Read these off the table that follows. Indices start at 0.
1) The entry in row 0 and column 2?
2) The entry in row 0 and column 0?
3) The top-right entry?
4) The entry just right of -0.007?
5) The entry in row 2 and column 0?
6) The entry just left of -0.117?
7) The entry directly above 0.128?
8) The entry in the bottom-right corner?
-0.086,-0.040,0.004,0.052,0.056,0.105,0.064,0.054,-0.067,0.121
-0.122,0.060,0.019,0.157,-0.040,0.035,-0.080,0.071,-0.163,0.179
0.073,-0.082,0.088,-0.121,0.019,-0.038,-0.063,-0.007,0.045,-0.052
-0.045,0.048,0.101,-0.083,-0.052,-0.015,-0.194,0.104,-0.078,0.036
0.102,0.115,-0.203,-0.130,0.041,-0.071,0.091,0.070,-0.044,0.045
-0.051,-0.117,0.013,0.099,0.143,0.103,-0.047,0.059,0.128,0.008
1) 0.004
2) -0.086
3) 0.121
4) 0.045
5) 0.073
6) -0.051
7) -0.044
8) 0.008
